Two rows play each game, the first against the second. How much does the first row win by? 15 is about a draw, 30 a big win and 0 a big loss. Wins can go round in a circle: one row can beat a second, the second a third and the third the first. Each row has two weighted sums of its numbers, A and B, taken from their middle values. A row wins by its A times the other's B, less its B times the other's A.
[-41 -53  -9  -5   3 -27  27 -18  12 -49 -29 -14 -31 -22  52  39]
[ -9  39  21 -16  44  20  70  47  19 -14   8   5 -40  -2  44  11] 19
[ 23  74 -23  32  71 -42   4 -35   8 -24  35 -43  55  22   5 -12]
[  9  12 -34  -3  55 -67 -40 -90 -24 -36  -5 -12  46  19  36 -30] 12
[ 24  14 -67 -47   0  11 -45 -38 -29  15 -60  91 -35  56  38 -30]
[ 24 126  74 -76  50  32 -14 -22 -29  30  26  23 -78 -53   4 -42] 19
[-15 -54  18 -66  47  -4   0 -15   0 -34 -39   6 -16 -21  35  21]
[-12  56  25 -13  25   5  -1 -54 -25 -16 -17  17 -24  52  56  26] 13
[-27 -47  -3  -8 -16 -39 -30  -6 -11  -8  25 -63   7 -55  12 -19]
[ 46   8 -12  35  18  -5  40  20  54 -12  38 -25  13 -22 -13 -31] 15
[ -4 -23 -14   6  14 -60 -27 -35 -41 -42  25 -61  33  14  46 -34]
[-17 100  20   2  64  31  25 -26  37  31  -8  23 -57  66  30  15] 20
[ 20   1 -46 -46   7  14 -60  13  -8  56   3  71 -46  44  50 -51]
[ 67  31  41   0  12  37 -23  13  -7   5 -16  29  73 -59 -78  67] 14
[-20 -28   8 -92  40  16  51  -2  -3 -15 -47  62  22 -14  16   2]
[ 19  12  24 -25  41  -8  67  38  -3  25 -52  17  27  53  13  40] 16
[  5  36  78 -20 -19  75  51  45  18  48  15 -17 -51 -33  14   3]
[-40 -32   6  32 -32 -33  43 -13  12 -10 -34 -22   0  28 -39  73] 18
[-49 -52   0 -26 -14  13  47   1 -28  23 -88  30 -43  26  25  12]
[ -2  13  35  38  -9  23  63  36  31  -4 -16  12 -27  39  46  11] 18
[-22  39  52 -13 -37  51  64  10  42 -12  10 -21 -44 -24 -30  74]
[ 26  12  16 -17  79 -14  43  22  15 -50  -2 -41 -18  -4  60  42] 20
[-16  17  24   5 -69  28  33  26  31  44  59 -38 -10 -59 -82 -35]
[-61  41 -31  44  -4  30  33 -62  49 -28  16 -24 -34  73  32  65] 19
[ -1  32 -48  -1  74 -24 -15 -56  11 -40  -8  -2 -12 -22  58 -21]
[  3   9 -37  55 -25  51  24  26  19  19 -33  52  -3  72  13  56] 14
[  9  -6 -17  -5  71   4   9  -9   5 -57 -39 -25 -21  31  96  32]
[ 19  59   7 -65  50 -10 -49  -2 -24  -2  -4  80 -15  49  52  24] 23
[ 77  40 -41  72  25  -5  -1  13  23 -16   2  -8  33 -51   4  -4]
[-49 -37 -13 -38  13 -16  25 -50  42 -45 -11 -27  16 -58   6  -6] 10
[ 21  27  65  18 -37  32  34  25 -38  63   8 -11 -49 -27 -47  -5]
[-45  72  13 -20  74 -12  84 -33 -24   4 -41  52  -4  41  10  20] 20
[-13  11  48 -32  53  27  74  44  47  18   8  -9 -21  28  40  -2]
[ 19  11  24 -27  15  62  -2  53  -5  14  56 -25  16  67  90  36] 15
[-26  -3  71  -6 -40  18  38   8  28  41 -36   9 -51 -40 -33  46]
[-56 -47 -20  10 -12  17  -1 -15  20 -28 -40  26 -17 -52 -18  48] 20
[ 25 -17 -23  17  22 -49 -43  -3 -22 -22  27 -54  10  14  44 -89]
[-22  33 -19  39 -41 -34 -51 -81 -22   7   4   8 -24 -27 -18  10] 18
[-68 -37  64 -64 -16 -23  14  11 -48  49 -51  29 -18  -9 -51 -41]
[ 17 -35  16 -39   3   4 -28  37 -25  35 -20   0 -24 -57 -12 -77] 4
[ 14 -19 -33   7  31 -18 -61  24  13 -36 115 -43  47  17  43 -35]
[  8 -46 -18 -27 -12 -24   8  40   7  50 -33  23  -2  38  47 -66] 9
[ 24 -13   1  17  43 -29  21  13  40 -22 -14 -16  21  -1 -15 -55]
[ 44  32  37 -15  -9 -18  40 -16  15 -15  34 -64  49 -53 -64  -7] 16
[-48 -12  -9   4 -24 -43  15 -52 -53  35  -4 -30 -29  61 -10 -47]
[-31 -48 -34  27 -20  -4   5 -17   3  30 -23  17 -52  49  44  48] 19
[ 42  -1 -63  65  46  -5  34  23  50  -4  -7 -12  24  -8  -5 -48]
[  6   0 -39   3  60 -64  12 -38  16 -44 -40   0  73  12  32 -13] 11
[ 51  28  -2  58  41 -37  32  -4   4 -25 -18  11  40  50  15  45]
[ 51  31  72  28 -16   2  24  42 -14  35 -17 -15  23 -30 -56  -1] 11
[106  57 -34  76   9  -5  10 -24  17  23  16  17   4 -27  -1 -48]
[-79 -53  -4 -45 -27   8  48  19  26  37  23 -11 -37  19 -72 -24] 18
[ 30  -2  20   3 -48  59   4  77  -5  17   9  67  18  34 -16  55]
[ 11  80  -8  -4 -50  48 -40  -9 -44  40  48  78  14  81 -17  45] 16
[  6 -48   8  21 -43 -35 -31 -25   2  10  -6 -25  -7 -48 -37 -37]
[100 -15 -26  32   8   3 -49  67  27 -62  44 -12  57  -8  23 -25] 22
[  10  -66   -4  -35  -24   -1  -19   26  -15   38 -127   16   -6  -28
   -3  -59]
[-69 -25  11 -53 -50  22  23  -1   1  10  17 -17 -60 -15  -5   8] 13
[-127   56  -40   50   43  -21   25   -8   49  -25   13  -36   22   -1
   19  -46]
[ 19  38  34 -25  67  -3  18 -42 -66  14 -15  51 -13  64  13  27] 4
[ 32 -73 -18 -31 -43 -13 -22  11 -39  39 -20  45  12  47 -24   8]
[ 10  29   5  -3 -37  21  77  27  13  -8  56 -39  31 -23 -36 -21] 14
[ 33 123   1  56 -44  -7  -9   5  32  11  -4 -20   3 -65 -62 -13]
[-25 -50 -15 -10  41 -15   3 -23  -6 -14 -37  -9 -45  22  79  35] 20
[-40  18 -18 -17  28  62 -13  58  12 -44  77  10  34  39  30  69]
[-19 -65  28 -42   5   6 -20  29 -25   3 -55  76   9  33  20  21] 13
[-18  31  -4 -51  12  -9 -89 -85 -57   5 -64  88 -57  12  19  29]
[-25  38 -23  16  62 -23  23 -18  40 -43  30 -41  33  -4  34 -23] 14
[-21  -3 -37 -30 -17 -46  40  -1 -30  27  14 -35  12  38  12 -62]
[-58 -51  -2 -25   9  -2  79  -8  17  18 -28  13 -31  52  43  -7] 10
[  7  38   3  15  18  28  39  13  21  31  25 -34 -25  82  56 -33]
[-35  -5  43  23 -26 -17 -40   3   9   0  29 -33 -39 -78 -60   7] 24
[  4  -2 102 -87  20 -39  43  20 -26  50  -9  -8 -20  -6  33 -12]
[-14  36  23   2 -48  31  11  28  22  31  53 -49 -11 -81 -44  -7] 15
[ -1   4  84 -79  42  -8  56  44 -23   7 -15 -37 -22   8   5   7]
[ 26  39 102 -25   6  45  33  83 -64  32  20  -7 -35 -21   7 -20] 18
[-36 -19 -15  74 -46  -9 -34 -18 -12 -23  29 -68  41 -48 -32  20]
[-27 -36   3 -43 -73  18   1  15  -5  47 -29 110 -51   2 -42   1] 12
[-33   6 -10  30   1  12  70   9  66   4 -11  20  34 -16 -40  58]
[ -61  -31  -81   30  -50    6 -105  -40   10  -33   61  -36   24   12
   29   58] 16
[-40 -30 -17  17 -65  36  45   9  20  61  22  15 -36 -18 -42 -30]
[ 12   1  31 -72  53  22   6  20  -5  34 -25 -12 -40 -45  20 -19] 7
[ 20 -71  71  15   7  26  58  79   3  44 -11 -34 -23 -24  18 -18]
[-37   2 -62  -9  44 -29   0 -37  39 -74   2 -36   1   7  65 -25] 17
[  0  14  41   8  35  32  14  18  23 -28  19 -25   9 -10 -40  79]
[ -6   3  59 -53   0  34  46  40  17  12 -18  -7 -50 -15  26 -20] 15
[ 23  48  35  56  34 -23  40   6  25 -74  23 -59  21  -2  27  53]
[ 49  29  22 -28  49 -12  22  11   5   5 -33 -18  31 -87 -33 -60] 18
[ -2 -27 -13 -45   0   6 -49   9 -23 -19 -38  53  -2 -44 -27  49]
[ 32 -39 -10 -56  58  -6 -62  27 -16 -49  -6  43  35 -15  24  55] 13
[ -2 -38 -31  16  26 -17  45   7   4   7  33 -65 -50  24 -28 -75]
[-48 -24  88 -96   2  -5  22  -2 -28  11 -46 -18  -9  -4  39 -35] 17
[ 25  68   5  16  49   8   3 -30  36 -36 -16 -16  -4  18  47   3]
[-16 -72 -51  11 -45  -8 -46  24  32 -43 -36  40  11  10   9  42] 14
[-31 -58  80 -82  43  36  13  -4  24 -42 -22  -9 -41 -14  33   8]
[ 15  13   4  54 -77   9  47  33  46  31  32  -3   2 -23 -87 -41] 13
[ 75   8 -68  28  42  -1  -5  54  40 -23  15  31  47  13  16 -71]
[ 22  -4  -2   2  23  39  47  73  65 -23 -54  70   9  11  -9  26] 8
[  1 -48  -3 -40  27  25 -11  44  18 -10 -23  54   4  24  21  29]
[  1  59 -15  26  50 -19  40 -13  23 -11 -34  10  -8  44  42  20] 14
[ 33   4  38  37  37  35  43   2  -5 -37 -23 -81  54  -6  -7  58]
[-50 -53  17 -16 -30   4  -6  31 -32   8  25 -20 -67  37  35 -19] 17
[ 26   6  34   4  -7  11  48  67  18  10  95 -62   2  19  31 -34]
[ 61  -3  48 -23  36   6  11  36  35 -48 -45  17  24 -27 -42  19] 10
[-28 -17  22   4 -61 -68 -11 -29 -11 -19  13 -49 -16 -67 -41  20]
[  17   -2   70  -61   77    7   47   23  -10   11 -126   31  -10  -13
   -6   29] 13
[ 53  17  -6  36   8  19   7  31  15 -34 -12  15  66 -26 -44  19]
[ 17 -19  54   6 -60  58 -41  44   6  27 -14  62   9  25 -51  59] 11
[-48 -54  16  -5 -23 -44 -10 -54 -79 -46  -1 -73  19 -42  -5  28]
[-29  16 -63 -10  28 -95 -40 -41 -19  12  51 -46  34  25  71 -98] 20
[-31  77  71 -89  62 -13 -47 -66 -64  38   9  31 -20  23   8 -53]
[ 22  68  -8   2  91 -13 -39 -90  21 -39   0 -13  27 -25  10 -29] 10
[ -4 -47  17  14  12 -35 -35 -17  11  27  11 -28   7 -54  -5 -28]
[-51 -63  13  -7  -6   2   3   1   2  11 -38   8 -32  28  62  13] 18
[-36  -1  -9  -4 -16 -27  10 -32 -63  62  -3 -37 -36  87  33 -27]
[ 35 -13  37  19 -66  32  30  50 -35  66   7  23  40   6 -60  -7] 16
[-25 -64   1   0 -54  13   5  54  -9  29 -21  15 -32  -4  -8 -46]
[ 85 -57 -20 -21  43  -3 -11  70   6 -58  14  53  80 -11 -15  38] 22
[ 47  53 -24 -48  60 -23 -76 -93 -20 -26 -15  26  -5 -43   6 -70]
[-14  24  32  23  17   6 -11  20  61 -55  26 -47  13 -43 -24  46] 18
[-10 -34   3  21 -53 -31 -25 -52 -14  24 -23   9  14 -65 -58  28]
[-18 -31   8 -12 -29 -20 -21   4 -12  23  28 -38  -8 -95 -18 -57] 12
[-65  17 -38  43 -21   7  28 -66  53 -10  -4  -2 -29  15   7  65]
[-42 -16  25 -63  37 -37  36 -35   8 -63 -12 -33  22 -14  22  31] 26
[-30  -8 -79  51  -3   2 -34 -34  15 -26 -17  46 -11  24  14  45]
[-60 -49  36 -17 -68 -10  15   4 -27  43 -15  12 -64   0   7  -4] 15
[  9  16   5  31  35  -3  47  29  10 -20  21 -78  56  64  60  44]
[ -3   4  -9  35 -34 -12 -20   1  23  11  38 -41  -3 -71 -49  -2] 18
[-38 -41  -4  -5  28 -25 -38 -23 -17 -33  57 -80   1  -7  30 -48]
[-27 -54  13 -32  -6 -19  13   5  -7   8 -52  16 -43  61  37 -27] 15
[ -8  66 -18  50   2 -54  -8 -51 -24  23  19 -11  57  24 -43   5]
[-101   91  -31   19   15    1   10  -58    9   59   26    3  -29   -3
    5  -61] 14
[-35 -43  -8  14 -36 -25 -15 -15  30 -18  51 -73 -24 -28   9 -17]
[ 43  11 -12  35  50 -10  16  25  14 -17 -38  42  61  69  11  46] 15
[-22 -61 -67  30 -40 -14 -15 -23  27 -28 -43  29  -1 -13  -5  55]
[ 44   9 -80  80 -17  10   3   2   5  13  -2 -14  14 -33 -40 -12] 18
[-15  -6 -48  23  16 -81 -50 -51  -4 -15  31 -56 -77  10  42 -42]
[ -5 -31  -1   3 -80  59  -5  47   7  29 -13  45  19   2 -21  62] 16
[-66 -25 -48   8 -40 -43  18 -46   9 -42  13 -13   5  38 -10  26]
[ 51  -1   2 -45  74  24 -38  47   5  16 -10  36  -5  77  54 -35] 18
[ 22 104 -77  23  -6   3 -48 -52  22 -24  32  72  45 -16 -50  26]
[-44 -52  42 -55  -7  24  34   8  26  23  -8   5 -65   2  28 -28] 18
[ 15   8  73  14 -19  82  35  65 -40  55   2 -26 -32 -24 -45  -9]
[-56 -36  16 -66  28  17 -17 -24  13 -51  -3 -19 -43 -79  14  33] 14
[ 51  67 -30  80  -8 -26 -55 -94 -22  13 -25  59  27   7 -48  20]
[ 69  38   3  -1  59 -63 -93 -67 -33 -20  46 -46  -9 -10  45 -22] 4
[ 21  17  35  28   1  47  56  34  -6  28  -6  22 -32   7 -11  38]
[ -2 -40 -20 -76  48  63 -37  59  23 -13 -17  45  10  34  58   0] 14
[ -7  -6   7 -29 -55  53 -61  20  20 -35 -20  64   8 -42 -13 109]
[-41  20 -45  31  -8 -16  -9 -68   3   8 -42  35 -42  34  23  35] 9
[-16  56 -38 -61  72   0   1 -64   8   5 -59 101 -17  28  56 -21]
[ 15 -62 -31 -24   3  -5 -46  -6  10 -62 -26  48  12 -49   2  35] 18
[ 52 -30 -60 -29  68  13 -47  55  11 -19  17   4  40 -34  -7 -53]
[ 12 -77 -13 -30 -42 -29 -75  20 -43 -10  16  25  57 -39 -73  -1] 15
[ 42  25 -47  60 -30  20  40  20  31  42   2  31  21  38 -17 -49]
[-19  19  24  34 -32  29  47  -4  62  -1 -44  15 -42   9 -24  57] 14
[ -13  -83 -106    6  -21  -21  -54   -7   24  -47  -27    7   56   -5
   12  -29]
[ -7 -13  50 -34  52  12  45  19  10 -39  -5 -33  -5  24  88  29] 17
[ 71  -9  10  52 -43  39 -28  85  25  45  41  26  38 -10 -47 -15]
[ 84  41 -58  46 -24  28 -29  54  16  17  21  -5  24  20 -21   2] 12
[ 44  68  -1  -8  69 -62 -38 -68 -38   8 -12  -8  36 -15  11 -58]
[ 17  47   0  -3  55 -64 -21 -22  -5 -22 -21 -30  53 -18  -7 -12] 15
[ 39  26  10  -2  73  -9  46  32  42   0  35 -54   8 -54 -23 -26]
[ 39  54   8  22  40   2  -2  11 -16  46  41 -38   2  52  49 -60] 20
[-22 -74  19 -20   1 -13  14 -12  42 -13  -8 -33 -34   1  74  25]
[ 53   1  49   5  21 -39  43  65 -29   5  15 -53  33 -45  -8 -32] 24
[-12  34 -18   0  39 -41 -30 -36 -17 -43  55 -71  29  15  47 -30]
[  3 -67   0  47 -51 -43 -20  -3  -3  27  36 -56   6 -33 -40 -18] 15
[ 54  -9  25 -28 -16   2 -12  50  -1 -36 -14  33  80  -9 -30  62]
[ -23   21  -79    4  -33   43 -104  -37   -9  -17    4   72    3   21
    0   51] 17
